In the rows, zero is written as 128.
These are runs of 7 systems, one row a step. Runs of the same system follow the same rule from any start.
bapo, run 1, 8 rows:
[[120 149 148 126 146  76 115  72 167  69 118 123 142  91 102 138 126 168
  157 127 165  87]
 [160 152  78  83 133 131 150 178 111 153 126  75 104 174 170 128  91 140
  121 111 117 147]
 [100 165 147 200 151  89 101 123 108 100 136 134 165  88 137 112 164 113
  117  87 154 109]
 [183 121 136 120 128 145 158 132 106 167 187 129 100 151 146 123  75 168
  166 164 153 157]
 [ 77 153 149 179  84 147 139 110 153  92 106  92 140 112 164 142 166  95
  133  97 120 169]
 [188 134 147  85 137  93 137 117 166  86 158 134 107 141 127 135 126 184
  155 158 158  79]
 [ 76 151  81 134 130 113 132 165 133 139  85  59 132 127 158 141  83 124
  123  86 114 161]
 [183 179 141 138 164 102 114  99  88  98 163 146 146 124 127  98 174 136
  125 106 164  86]]
pafas, run 2:
[[131 142 127 134 157 132 161 139  84 197 176 111 131 130 119  99  56 121
  166 144 143 147]
 [171 145 163 136 103 144 138  50 121 128 106 122 141 135 129  88 192  81
  121 118 102 145]
 [103  66 159 133 117 169 126 122 134 146 155 195 123 112  86 153 108 139
  145 184 134 135]
 [113 131  98  68 159  95 114  93 135 138  63 113 147 121  73 111 116 103
  112 116  97  89]
 [132 132 132 157 160 130 101 185  86 119 175 190 143 128 124 117 174 111
   93 122 143  83]
 [ 91 145 142 153 145 102 168 139 121 183 147  81 148 115 123  91  69  81
  165 132 117 136]
 [197 154 148 137 125 153 126  45  84 129 144 146 134 132 125  97 172 128
  133 121 147 149]
 [ 98  63 162 125  95 170 149 134 156 166 130 162 120 133  99 134 121  89
  135 182  88 143]]
gage, run 3, 8 rows:
[[127 160  90  62 147 110 130  76 141 102  88  84 127 123 100 144  87 169
  151 114 142 117]
 [145 108 123 102 149  95 113 113 125 158  80 142 146 131  90  81 159  74
   87 123  78  90]
 [ 86 157  97 142 182 106 122 139  79 163 139 112 155  98 100 112  62 130
  143 108 153 124]
 [179 120 146  78 128 142 159  52 120 168 130 126 123 142  88  96 107 118
  161 164 116 132]
 [ 43  86 143 146 135 113 121 124 155 149 100 145 152  86  76 130 101  94
  133 147 105 116]
 [135 147  97  52 159  94 141 121 149 112 117  95 119 133 100 143  71 170
  155 137 143  86]
 [141 110 116 110 135 100 105  75 127 152  50 123 144 122  98  93 152  95
   93 107  82 125]
 [ 87 163 108 127 191 107 125 155  82 150 154 132 161 108  88 107  92 100
  133 116 146  84]]
vem, run 4:
[[122 146 170 183 117 109 107 118 149  59 150 153 139 104 147 140 191 136
  124 115 157 102]
 [123  76  97  69 131 144 135 136 138 173 106 135 107 142  93 147  61 155
  137 165 110 142]
 [152 167 137 167 120  94 113 102 128 101  96 100 146 124 165  99 196 102
  101  75 118 129]
 [125 110 106  99 161 148 122 190 104 140 180 173 114 138 108 153  83 165
  133 158 155 102]
 [126 152 147 156 103 111 165  89 145 152 102  54 137 128 157  94 122  87
  152 108 103 168]
 [129 124 132 124 133 180 102 127 103  82 167 202 127 125 106 161 171 155
  120 141 164 109]
 [104  95 133 109 109  90 157 146 187 161  86  80 117 134 131 120  84 105
  141 147  82 132]
 [172 151 120 155 139 129  82  76  87  95 121 159 137 112 136 128 174 173
  103  92 164 140]]
vem, run 5, 8 rows:
[[ 89 106  72 103 120 192 107 137  98 142  95 141 118 132 115 172  98 155
  108 121 122 178]
 [179 157 160 113 124  79 150 129 166 100 133  95 127 153 156  94 177 100
  129 125 113  77]
 [109  88 111 173 138 148  97 155  89 162 147 173 122 109 129 153  85 179
  120 135 158 172]
 [137 182 120  73 111 140 170 107 149 107 107  58 125 162 142 119 143  87
  144 112 101 124]
 [145  84 171 193 126 125 101 146 120 129 174 201 127 108 135 129 152 153
  118 153 155 125]
 [ 91 137  84  73 113 146 148 125 155 127  76  66 116 143 129 159  79 135
  142 118 106 157]
 [205 128 168 157 129 106 113 107 115 116 152 170 130 135 146  92 202 122
  104 127 131 105]
 [ 60 108  84 120 135 144 128 202 131 144 123 116 117 127 134 171  62 150
  129 128 130 148]]
vol, run 6:
[[122 170 127 164 128 191 124 100  68 109 170 146 139 119 140 143 148 137
  140 108 173 169]
 [141  90 183 129  99 107 175 139 185 153 152 120 112 139 130 111 109 107
  165 184 106 118]
 [ 97 129 103 144 102 147  96  71 135  94  59 114 134 107 132 161 144 157
  114  89 131 183]
 [139 122 125  60 134 131 141 188 161  94 154 148 109 163 119 150 143 129
  123 160 120  60]
 [126 150 114 191 153  60  97 138 115 132  97 100 151 101 159  99 134 131
  101  73 134 134]
 [173 158 124 101 130 190 157 138  85 132 199 139 108 164 144 135 119 144
  153 146 157 141]
 [106 111 186 192 101  95 148 108 167 146 119 112 146 105 137  93 147  73
  142 134 101 140]
 [126 112 105 102 107 172 115  92 137  98 110 137 104 127 126 187 100 203
  143 136 154 171]]
mip, run 7:
[[123  62 105  97 134 110  89 156 155 125  93 173 110 124 100 162 112 177
   99 151 119 109]
 [ 92 182 125 156 129 103 156 145 130 132 119  55 150 124 162 104 127  74
  140  86 114 137]
 [199 119 116  99 160 105  95 123 107 118 146 177 115 135 115 126 134 193
  113 140 158  90]
 [ 91 131 127 175 108 180 151 146  90 179 136 113 136 135 151 116 117  76
  126 116 108 194]
 [168 132 168 100 119 129 135  77 163  69 156 155 119 129 109 141 160 163
  159 160 158  90]
 [ 68  76 101 136 109 143 119 171 142 166  75 122 123 127 129 147 101 107
   99 125  84 169]
 [140 193 146 121 146  78 140 114 153  68 144  90 141 121 138 114 152 126
  151 109 153  71]
 [152  77  84 123 152 123  97 169  91 187 110 159 113 138 128 123  92 159
   87 127 116 150]]
noduf, run 8:
[[184 120  76 104 159 115 115 170  83 175 129 124 107 155 149 115  87 170
  104 118 131 141]
 [ 94 192 122 149 111 183 147  98  97 107 131  88 146 126 148 136 148  94
  144  89 140 170]
 [131  81 160 139 130 150 135  97 117 172 166 176 124 110  89 129  82 152
  163 182 147 145]
 [118 104 129  95  86 128 130  89 182 115  48 100 122 136 124 135 154 105
  114 127  78 144]
 [120 144 135  97 179  95 120 147 122 110 154 160 151 118  78 109 141 106
  126 140 137  37]
 [124 118  77 136 142 101 118 195 111 175  98  93 119 140 164 123  83 137
   97  99 111 155]
 [151 204 119 127 141 160 133  68  79 100 151 109 143 127 132 121 145 135
  151  97 169 142]
 [ 97  78 147 147 107 187 148 144 115 185 158 159 120 128 115 140  91 111
  145 172 116 174]]
bapo, run 9 (8 x 22):
[[113 195 105  69 155 152 136  86 109  83 126 107 147 131  93 135 141 112
  144 107 143  93]
 [176 101 125 155 136  66 118 192 133 169 124 122 116 145 172  93 129 130
   93 120 105 121]
 [ 71 153 119 156 149 167 112  98  81 115 152 151 152  90  98 152 102 146
  152 116 175 149]
 [195 124 166 121  97 136 173 119 140 160 149 106 109 169 159  87 151  89
  140 153  96 141]
 [ 73 105 130 162 108 126  95 134 165  69 107 150 127  95 135 184 134 175
  122 122 152 138]
 [156 164 120  47 148 121 173 106 132 139 133  82 124 158 101 104  98 107
  161 143 115  93]
 [130 118 103 178 129  96  80 166 120 118  87 132 131 121 174 129 160 145
   68  79 121 147]
 [117 157 142 120 170 141 149 126  91 139 200 148 142 118  89 117  89 126
  172 154 168  95]]
pafas, run 10:
[[125  85 115 147 165 100  76 140 105 139 130 194 132  96  96 138 107 182
  105 136 155 111]
 [ 92 171  98  86 152 136 155 169 112 140 119  87 147 150 118 110 127  57
  117 104  94  97]
 [170 135 178 199 143  84 118 120 113 127 181 155 137 107 150  93 150 142
  137 128 165 116]
 [103 126 115 111 110 192 164 107 100 184 123 102 126 141 117 123  86  93
  151 140 103 193]
 [172 116 173 112 115 110 118  57 164  84 115 159 129 122 103 119 186 133
  131 148 127  92]
 [ 73  74  94 125 142 155 104 174 107 172 113 171 129 117  93 151  86 131
  102 142 112 141]
 [125 186 127  95 164  82 135 120 138  90 124  98 153 126 106 101 152  94
  134 105 128  55]
 [153 109 132 194 141 128 114 175  72 181 175 163 127 129 157 103 119 132
  110 126 141 156]]
gage, run 11, 8 rows:
[[121 134 133 189 123 110 152 181 114 182 149  89 129 135 181 100  96 103
  133 114 119 169]
 [153 136 154 130 119 175 122  65 110  91 168 174 125 118 110 149 152 169
  157 148 175 139]
 [100  84 142 126  89 142 156 191 176 149 120 116 110 153 152 139 126  85
  118 152  80 141]
 [125 156 125 150 137  94  95 108 147  53 122 123 131  99 144 161 138 194
  134 101 179 115]
 [172 124  99  81 116 164 132 167 111 146 112 130 110 183 150 120 168  96
   81 121  84 130]
 [108 158 155 223 141  93 116 127 105 125 154 122 156  88 157 106 137 122
  135  96 159 143]
 [167 117 121  80 119 202 146 136  99 140 176 162  98 167 124 148 118 149
  140 167 138 144]
 [ 92 108 176 190  82 107 146 116 188 119 107 100 133 107 156 127 144  99
  142 129 109 158]]
mip, run 12, 8 rows:
[[164 112 173 144 135 142 145 115  96 178 173 171 138 135 105  78 154  75
  130 160 113 114]
 [ 90 114 137 153  97 167 125  75 141 106 122 134 123 100 122 174 101 178
  163 139 159 185]
 [109 121 124  53 116 142 150 128 169 117  89 113 127 153  94 129 149  74
  119 146  75  88]
 [ 89 121 129 185 159  48  89 139 143 120 105 131 151  77 121 121 112 149
  120 105 147 105]
 [160 177  76  71 158 135 148 137  85 152 132  81 120 161 135 116  85 140
  137 109 133 134]
 [159 118 158 171 138 141 103  96  79 147 148 190 150 116 109  90 186  99
  103 126 129 125]
 [ 85 120 140 125 109 180 159 118 134 132 163 127 117 119 117 168  71 152
  182 163 153 169]
 [135 109 143  86 101 125 128  70 175 111  63 121 130 136 102 120 174  94
  113 135  80 114]]
noduf, run 13 (8 x 22):
[[ 76 123 136 203  92 152 107 129 130 102 107 131 136 103 164 156 159 125
  112  96 134 184]
 [182 119 166 101 120 120 151 103 162 105 175 147 104 138 123 135 118 176
  173 178 157 104]
 [108  91 144 168  94 124 111 163 157 124  91 143 129 131 154 124 189  83
   80 115  82 135]
 [139 151 128 110 159  79 118 142 150  71 157 131 125 116 128 148 114 188
  150 131 176  70]
 [168 117 129 166 108 134 133 187 108 164 143 124 114 163 190 104 159 101
   93 114 101 160]
 [ 98 160 133 160 125 142 110 100 130  61 148 135 136  96 134 172 133 179
  154 112 186 137]
 [185  84 173 136  93 137 160 145 149 167 163 144  98 159 155 109 132 119
  139 177 107 146]
 [ 83 125 136 158 111 114  90 107 166  57  86 142 142  96 126 162 180 139
  105 103 135 117]]
vol, run 14:
[[107 170 150 125 146 155 158  85  92 147 152 119 161 121  91  90 136  55
  155 129 122 116]
 [127  52 153 158 122 129 109 107 130 172 129 185 122 103  98 132  94 158
  131 170 131 155]
 [ 85 137  91  59 125 153 148 104 138 140  70  85 133 139  93 140  95 100
  135 123  93 137]
 [131 102 127 116 160 111  82 128 116 111 119 201 145 113  79 125 171 131
   89 133 130  68]
 [106 132  82 122 168 102 133 191  93 186 130  99 131 132 130 114  53 130
  126 116 124 133]
 [168 159 143 121 148 154 131  56  72 147 145 149 152 128  93  86 159  95
  134 125 134 124]
 [ 78  65 148 162 118 149 135 160 130 185 145 164 127 112 107 135  82 114
  138 171 114 155]
 [122 137 109  70 134 124 130  40 141 127  67  95 137 118  79 128 100 136
  148 125 118 130]]

Which system made each of these runs?
run 15 (2 x 22):
[[103 138 148 101 134  97 169 146 181 110 160  97 121 124 119 143  74 142
  187 163 147  92]
 [154 111  93 115 128  99  89  98 124 141  42 116 130 130 131 114 149 135
   77  90  95 147]]
	mip
run 16:
[[110 129  92 145 130 181 129 125  62 190 123 122 133 130 128 122  91 119
  123 111 122 200]
 [122 177 164 116 118 137 157 132 155  67 166 113 136 140 136 132 179  88
  150 132 136  78]]
	vem
run 17:
[[131 136 158 143 133 135 142  88 125 115 185 142 125 106 113 143  88 181
  189 157 186 135]
 [162 102 101  82 109 139 131 107 130 169  63 108 114 160 129 110 134 103
   95 122  70 155]]
	pafas
run 18:
[[ 81 142 113 108 162 129 108 155 129  76 156 163 138 106  94 170 116 165
  137 135 171  79]
 [179 116 137 149 115  94 154 157 133 187 128  85 112 158 179  87 109 113
  125 129  97 157]]
	noduf
run 19, 2 rows:
[[146 114 189 190 127  73 115  79 147 126 129 151 149  92 121  89 161 116
  134 133 133 111]
 [101 118  98  92 142 201 137 120  72 176 142 151 129 133  84 136  87 118
  138 145 127 159]]
	pafas
run 20, 2 rows:
[[162 143 157 135 118 134 170 169 139 125 207 117 102 154 172 131 106 150
  171 159 157 128]
 [137 136 162 179  79 121 138  75 156 117  95  90 132 120 170 113 168 108
  134 106 113 177]]
	vol
run 21:
[[147 123 140 160  78 130 138 165 164 107 117  99 104 154 204 140 166 127
  111 114 111 165]
 [105 131 124 129 104 137 135 109 162  85 128 104 110 114 148 181  88 199
  168 132 167 165]]
	pafas
run 22:
[[ 49 146 123 124 155 165 135 114 103 127 154 144 152  97  75 149  86 118
  163 139 154 122]
 [110 124 170 115 122 114 145  57 158 132  99 123 153 110  77  97 150  72
  149 144  98 105]]
	vem
run 23, 2 rows:
[[130 123 113  68 105 138 122  75 165  99  51 111 127 141 105 137 165 111
  107 120  86 123]
 [ 59 129 122 156 171  83 107 192 132 120 137 146 156  94 107 129 114 113
  115 117 136  74]]
	mip
run 24, 2 rows:
[[122 172 115 103 140 109 136  85 147  76 127  88 127 112 123 155  91 188
  173 118 173 120]
 [139 100  98  93 147 136 112 146  98 179  89 149 135 147 101  99 142  79
   75 122  76 115]]
	mip
run 25, 2 rows:
[[105 131 122 131 116 172 165 106 100 194 125  94 132 134 121 110  79  90
  156 133 106 191]
 [178 126 172 108 112 133 125  45 149  89 126 159 129 128 103 117 189 130
  135 148 131 104]]
	pafas
run 26, 2 rows:
[[154  96  95  83 143  80  91 118 153 114  76 138 111 124 111 148 103 201
  109 128 132 110]
 [139 181 124 108 135 139 158 168 114 123 145  94 138 166 152 100 171  59
  115 105 104  98]]
	noduf
run 27, 2 rows:
[[105 114 169 162 153 118 116  99 121 125 168 181 151  85  77 123 119 140
  157 158 165  98]
 [151 105 117  95  86 181 159 117 131 170 107 101 101 167 148 132 111 117
  132 144  91 191]]
	bapo
run 28:
[[ 75 170  99  78 146 153 147  83 112 127  99  91 150 121  81 133  96  98
  152 114 123 124]
 [128 115 180 158 145 102 116 105 130 130 145 177 157 102  87  87 174  83
  122 144 121  77]]
	vem
run 29 (2 x 22):
[[144 175 160 146 127  95 131  44 138  95 105  98 155 106 125  96 171 105
  142 100 133 117]
 [163 113 107 116 127 125 129 205 135 122 165 133  90 159 175 156 101 188
  123 141 147 131]]
	bapo
run 30, 2 rows:
[[ 94  84  97  74 108 182 126 150 146 128 107 146 104 144 107 184  93 156
  126 156 115 149]
 [114 140 131  95 140 105 126 102 144 122  77 117 155 127  88  95 170  62
  107 114  85  80]]
	bapo
run 31:
[[171 130 141 177 133  42 116 142 149 136 109  95 131 124 175  87 141 133
  109 100 119 122]
 [121 152  94 117 150 198 104 117  53 121 146 170 136 132 108 144 147 133
  109 108 153 146]]
	gage
run 32 (2 x 22):
[[ 76  95 169 155 102  97 135  92 196 107 105 123 136  89 107 144 112 133
  162 153 128 129]
 [158 131  67  62 162 149  96 118  81 134 107 149 119 145 100 141 110 174
  101 115 138 123]]
	pafas
run 33:
[[ 94 158 119 150 116 170 111 170 120  59 154 144 127 130 158 177 174 140
  114 105 158 125]
 [169  90 153  92 110 114 168 122 170 165 140 112  98 151 127 118  81 143
  165 182 113 131]]
	vem
run 34:
[[ 94 172 122 103 112 141 149 178 166  63 135  87 120 148 160 163 151 114
  134 113 127 103]
 [159 143 121 130 163  34 114 106 145 124 105  96 136 107 128 101  99 169
  136 109 146  97]]
	bapo
run 35 (2 x 22):
[[ 64 109 110 141 153 125 134 140 104 198 112 118 148 103  93 113  55 102
  139 132 112 151]
 [123 191 143 121 147 129 130  63 112  83 132 120 161 111 100 109 175  97
  140 103 145  93]]
	vem
run 36, 2 rows:
[[ 80 118 147 175 101 173 151 123 124 148 158 120 125 111 141 154  81 137
  171 145 148 194]
 [156 108 157  80  92 126 147  56 187 106  86 114 117 137 106 129 149 126
  147 157  99 122]]
	vol
run 37:
[[ 75 114 130 157  99 209 133 101  99 151 126 142 134 117 117 150 118 109
  139 134 124 200]
 [132 104 164  99 113 116 149  48 176 129 112 122 127 112  82 126 102 138
  175 171 122 122]]
	noduf
run 38 (2 x 22):
[[ 89 117 102  93 122 111 152 193 163 151  95  75 117 150 141 134  85  99
  123 129  85 123]
 [193 157 150 172 137 110 111  72  95 109 155 144 134 115 149 106 160 168
  135 110 174 139]]
	vem
run 39:
[[151 131 136 110  91 161 145  43 132 141  76  95 128 141 125 113 149  99
  133 121  93 178]
 [122 109 133 115 125 123 108 195 162  72 145 172 114 140 138 162 172 145
  100 139 131  74]]
	bapo
